The same turns and mirrors carry the whole set onto itself, and each row onto the other rows of its family. Which rows share a family with each named row? Give them in list order.
These 15 rows form 3 families of 5 rows each.
sagi: [29 -15 26 34 -7 -3 -29 6 -19 -7 33]
bedob: [1 28 20 -32 -24 -36 -20 12 -16 -2 31]
Zev: [22 -25 10 27 -31 -36 -26 18 -5 -15 0]
lereg: [37 -15 10 23 7 -1 -19 23 -19 -8 24]
Fifi: [-10 -8 34 1 -38 -35 -22 17 -8 -21 -9]
Nibu: [14 25 15 -3 9 2 -25 22 -22 5 36]
zas: [-3 22 15 -27 -29 -32 -36 28 -22 -1 10]
zile: [-4 6 16 -2 -46 -45 -7 18 -21 -14 -1]
Ter: [26 -18 8 16 2 -7 -22 15 -14 -11 49]
buzi: [17 13 15 -2 8 -18 -31 6 -36 12 44]
dorar: [9 -35 16 28 -9 -30 -16 11 -16 -18 9]
dosob: [-10 38 17 -20 -11 -30 -25 20 -19 -8 14]
puvo: [-4 8 19 -5 -28 -46 -16 20 -10 -33 -8]
degu: [24 -25 17 24 -16 -27 -9 20 -15 -33 -3]
tefol: [10 21 8 -10 -10 -5 -26 22 -40 3 46]

Same family as dorar: Fifi, zas, Ter, tefol
Same family as bedob: sagi, Zev, zile, buzi

The same turns and mirrors carry the whole set onto itself, and each row onto the other rows of its family. Which rows share a family with each named row? Give them in list order.
These 16 rows form 4 families of 4 rows each.
nedok: [-4 -26 23 22 -4 12 2 30 -16 25 2 6 20]
Bemin: [-3 -32 -13 -25 -22 9 -20 2 15 16 20 -7 25]
tiviv: [-1 -14 22 26 -7 14 -5 20 -20 22 -9 13 18]
fug: [-11 -27 16 8 3 0 -6 24 -11 36 -1 3 30]
danaf: [-10 -10 21 13 -17 2 -10 34 -17 13 -1 4 30]
noz: [-14 1 -16 -21 11 4 -15 -18 11 -16 1 -18 -16]
poz: [-5 -8 -14 -18 3 6 -9 -24 12 -3 25 -24 -20]
Vetat: [-9 21 11 9 19 -12 2 17 -17 5 -5 -20 -9]
Rer: [0 6 10 11 22 -7 16 6 -24 6 12 -14 -20]
pobab: [-14 -30 -6 -16 -27 18 -28 -2 12 -8 6 5 23]
pizoz: [-2 -26 -3 -3 -28 29 -30 -4 19 16 3 0 20]
Zato: [-10 -3 -18 -28 5 0 9 -15 8 -11 25 -14 -13]
pefa: [-8 -40 -2 -8 -23 23 -23 -1 19 15 15 -4 20]
kovo: [-2 7 -14 -13 -8 11 -14 -26 14 -4 18 -19 -18]
Luzan: [-1 19 12 17 13 -3 10 -2 -23 1 7 -7 -20]
pesaz: [-18 1 12 7 28 -10 23 8 -18 9 3 -4 -8]

Same family as pesaz: Bemin, fug, Zato
Same family as Vetat: danaf, noz, pobab
Same family as pefa: nedok, poz, Rer

The same turns and mirrors carry the whole set onto itself, and each row onto the other rows of its family. Which rows share a family with each named row? Give them in list order.
These 32 rows form 4 families of 8 rows each.
Gedon: [-2 -28 8 -5 -12 12 0 10 -8 -4 -11 16 -7 -17 -22 -2 -2 -20 -21 20 32 27 -11 -20 12 2 0 6 30 2 7 16 20 18 25 1 -10 -3 -19 3 -13 0 -19 26]
vil: [-20 -2 -9 -6 -13 -3 4 12 -21 36 8 -14 35 23 2 2 -17 12 -53 49 -26 21 8 9 0 8 -35 9 -4 18 -31 45 48 -12 -8 1 39 3 18 -4 -11 7 12 -4]
Toz: [-11 -39 -9 -27 -18 1 28 1 22 12 8 -16 15 19 17 -13 -2 10 -42 26 -36 -6 22 -3 19 -1 8 -9 11 54 -11 38 47 -15 -11 -12 1 25 16 -6 6 24 3 -32]
vuzur: [-7 -46 -29 -18 -22 0 5 9 7 31 -3 -16 26 36 23 -25 0 16 -44 36 -22 -3 5 -11 25 -13 -11 -22 19 32 4 45 48 -13 -12 1 16 23 12 10 -11 10 7 -35]
zemus: [-30 18 -16 10 -15 11 9 -17 -14 42 10 -15 5 14 -16 -1 -4 1 -73 26 -18 8 7 0 -1 -9 -12 11 15 14 -51 37 42 -9 9 16 19 2 11 -19 -19 -4 4 -14]
keted: [-1 -60 0 -10 -13 8 -2 8 -2 1 14 -9 11 7 -34 -12 -15 -3 -39 14 8 -5 -10 -18 8 9 -5 -35 39 2 -11 27 7 -28 13 -6 -25 -13 -18 -21 -19 12 -51 -15]
fetuf: [-15 -39 -6 -1 3 2 11 2 3 -25 18 13 -5 10 -40 -11 -11 -19 -38 24 24 9 -5 -3 -13 1 -11 -1 70 3 -5 -5 5 -2 15 -13 -10 -1 20 -20 -3 14 -5 1]
mot: [-39 -7 -21 -10 -16 10 -7 -3 -7 34 3 -2 34 24 8 -6 -22 15 -52 49 -12 13 6 3 3 -21 -22 -5 9 16 -39 61 51 -19 -1 20 18 -4 36 3 -17 9 8 -10]
danek: [6 -40 -2 0 -9 14 21 -3 -8 -6 5 15 3 -12 -39 -9 -5 -11 -43 14 33 9 -4 -13 -2 4 -7 -10 35 -11 -7 -1 4 0 20 -11 -13 -4 -1 -16 -21 4 -29 11]
Rito: [-22 11 1 -4 -29 1 4 -2 -9 33 20 -13 2 -5 7 -15 15 -2 -60 25 -29 2 3 -14 3 -17 2 8 16 19 -30 43 39 8 20 18 25 30 1 19 -6 14 -11 -29]
Vodu: [-25 -8 10 -29 -27 7 16 1 13 6 16 -6 18 1 12 -10 -6 8 -37 39 -31 1 21 -3 1 -7 7 6 2 43 -34 52 52 -12 4 4 10 14 27 11 6 32 -3 -26]
lomi: [0 -28 8 -15 -1 11 -7 25 -17 -16 33 15 -14 23 -12 16 -5 -22 -19 34 31 29 -18 -14 3 -13 0 5 58 32 -10 41 4 15 18 15 -1 -1 -8 4 20 6 -1 6]
sok: [-26 -44 10 -13 -7 6 -21 17 9 -24 32 -4 3 24 -35 -16 -20 -9 -32 30 3 -3 -14 -9 -13 5 -9 -14 67 15 -19 26 6 -28 14 -2 -15 -18 7 -13 4 24 -24 -25]
Surog: [13 -45 -5 -9 3 9 12 13 -15 -21 44 7 -12 38 -29 4 -4 -17 -33 31 29 9 -11 -9 -6 -7 -8 -10 70 22 -14 22 -7 -2 6 0 -4 -2 5 -16 13 7 -3 -15]
Ziv: [-16 -30 -20 -16 -7 11 30 -9 15 25 -11 -17 17 26 4 3 -17 12 -49 24 -25 8 24 4 24 5 -1 -7 0 50 -24 40 54 -24 -18 -8 -5 3 12 -31 -6 7 10 -7]
lofur: [-24 -33 -39 -7 -8 4 2 -3 1 41 -16 -14 25 44 11 -5 -20 13 -48 39 -13 13 6 3 25 -11 -22 -13 14 29 -10 51 58 -19 -16 9 8 2 19 -15 -19 -3 18 -11]
zoriz: [-2 -44 2 -22 2 19 -8 -4 -9 0 0 27 -5 -13 -24 1 -12 -28 -30 12 27 9 -17 -15 5 23 4 -2 31 2 7 50 8 1 13 9 -5 3 -10 -5 -12 12 -23 37]
Giru: [11 -55 -3 -15 0 17 5 -17 -11 -6 13 20 -6 -4 -40 -10 -13 -28 -36 15 25 -10 -10 -9 -5 30 -6 -8 39 -7 1 35 6 -12 6 -1 -6 -2 1 -18 -19 15 -23 16]
nirum: [-30 0 -1 -18 -16 17 17 -8 9 22 -2 -7 21 7 1 8 -20 11 -45 37 -21 14 21 5 6 -1 -3 9 -11 39 -46 53 58 -20 -3 7 4 -9 22 -15 -5 14 4 -3]
gevup: [14 -29 4 -10 -7 17 7 13 -31 5 19 12 -6 5 -19 24 -7 -17 -28 25 38 31 -14 -19 11 -12 -1 -5 27 13 -17 45 5 12 19 18 -10 -7 -24 -6 -2 -5 -25 18]
Ravo: [-10 -35 -19 -15 -13 -20 13 18 -13 30 12 -19 33 24 21 -8 -5 9 -51 39 -40 9 8 2 14 2 -20 -9 15 29 1 38 37 -4 -11 -12 33 39 10 3 -1 20 5 -21]
nukiv: [-15 -17 -19 -4 -16 -5 7 7 4 30 7 -22 -6 25 16 -17 17 -5 -58 16 -35 2 0 -14 21 -11 8 0 38 44 1 28 36 7 2 3 17 43 -8 4 4 6 9 -33]
bimu: [-22 -10 -35 11 0 4 12 -11 1 40 -3 -24 -4 43 -6 -4 -1 -1 -71 17 -26 7 4 1 18 -2 -9 3 37 37 -20 23 40 -9 -8 2 12 15 0 -31 -7 -11 26 -18]
linit: [-14 -39 6 -25 8 22 -20 7 3 -17 8 29 -10 5 -20 -7 -10 -31 -25 18 24 11 -21 -11 -2 25 2 11 51 18 7 43 7 -1 11 5 3 2 0 3 6 15 0 30]
mikob: [-2 -49 0 -19 6 19 -7 -3 4 -22 20 22 -12 15 -37 -18 -11 -29 -32 19 23 -9 -14 -7 -14 30 -8 4 60 9 2 30 5 -14 3 -4 3 -4 12 -11 0 19 -1 8]
gup: [-43 -27 15 -15 -1 11 -41 29 7 -15 5 2 -1 20 -21 3 -25 -15 -20 30 9 25 -22 -10 5 4 -4 2 55 30 -13 42 20 -14 19 12 -15 -24 -11 -4 10 12 -13 7]
mog: [-23 -19 -11 -23 -28 6 -2 9 2 24 16 -3 34 16 20 -26 -1 18 -49 44 -19 -2 4 -11 1 -23 -11 -13 12 19 -23 55 42 -12 5 12 24 18 30 29 -8 22 -4 -34]
nam: [-22 -28 4 -8 -1 0 -10 15 4 -25 1 16 -17 4 -23 -3 -9 -29 -17 31 25 27 -13 -9 2 0 -4 16 64 18 11 10 19 15 20 -2 -7 1 3 -1 7 10 4 14]
karid: [-15 -12 -3 -14 -23 -16 6 15 -22 27 22 -14 32 11 12 -8 -8 8 -45 52 -36 9 9 3 -1 0 -26 5 5 17 -19 49 44 -3 -1 0 40 24 20 14 -4 24 -1 -22]
faret: [-17 -44 7 -12 -8 14 -22 19 -3 11 -10 -3 7 3 -18 8 -22 -9 -27 15 15 23 -19 -20 25 6 1 -19 27 16 -2 44 19 -12 19 8 -26 -19 -38 -13 -13 0 -39 17]
moso: [-14 -27 -26 -9 -3 -6 13 15 -12 40 -1 -20 35 36 10 2 -14 14 -60 36 -30 20 8 8 17 11 -30 -5 8 29 -11 35 41 -10 -18 -12 32 18 8 -16 -7 1 18 -2]
zuvi: [27 -47 -9 -4 -4 16 26 0 -29 2 32 5 -3 19 -35 12 -6 -11 -42 23 37 11 -7 -12 2 -6 -9 -20 41 5 -21 27 -2 -4 7 3 -13 -7 -10 -26 -10 -4 -25 -1]

Same family as danek: Gedon, vuzur, fetuf, mot, lofur, mog, nam
Same family as Ravo: vil, zoriz, Giru, linit, mikob, karid, moso
Same family as gup: zemus, keted, Rito, sok, nukiv, bimu, faret
Same family as zuvi: Toz, Vodu, lomi, Surog, Ziv, nirum, gevup

The same turns and mirrors carry the whole set onto itself, and each row onto the other rows of its family. Which rows share a family with each named row? Give them in list order.
These 16 rows form 4 families of 4 rows each.
disi: [15 -10 -10 -16 -15 1 -1 -1 9 28 -2 13 -26 -2 18 22 6 28 -25 28]
lutof: [22 -1 19 7 -4 1 -32 30 -13 15 18 21 41 -25 -6 1 10 -19 9 -7]
lib: [26 12 2 16 6 3 0 15 30 8 12 17 15 8 24 32 31 -13 -16 12]
Musom: [28 -14 3 -10 -23 -11 7 6 14 18 15 6 -14 -23 19 -2 19 29 -33 33]
rog: [17 2 15 9 -7 19 -28 20 -24 8 -2 28 20 -13 -13 2 -16 -12 2 -20]
kadof: [14 6 1 1 5 10 -13 35 12 30 12 8 24 22 6 22 33 -9 -37 -8]
Kirim: [7 -16 1 4 -25 -14 12 -13 6 24 16 5 -13 -23 16 4 16 31 -40 28]
Demu: [9 16 8 7 12 1 -17 21 11 17 -2 22 11 20 25 33 0 -8 -20 3]
Let: [6 -25 -6 6 -42 12 -6 6 -13 26 7 -9 -7 -17 -28 -31 14 8 -15 10]
puv: [2 -11 -1 13 -36 9 -12 -6 -14 10 -2 5 -24 -21 -12 -19 -17 9 1 19]
tiko: [14 -24 11 23 -37 -1 3 -12 -5 5 -6 3 6 -26 -14 -28 4 -4 9 16]
Seson: [14 12 3 16 9 0 3 5 20 17 21 20 16 1 25 40 27 0 -36 2]
zivof: [-2 -23 8 26 -34 -1 -4 -20 -20 16 8 7 11 -36 -20 -17 2 2 2 7]
tizop: [7 -13 -14 -1 -21 1 7 8 19 34 8 -9 -15 12 6 3 32 17 -41 25]
duno: [6 -2 8 22 -14 19 -23 28 -14 17 9 3 30 0 -27 -14 12 -24 -8 -20]
Zep: [6 7 16 24 0 5 -27 16 -16 15 26 22 40 -24 -8 15 9 -19 -3 -16]

Same family as Let: kadof, tizop, duno
Same family as Seson: Kirim, zivof, Zep
Same family as disi: rog, Demu, puv

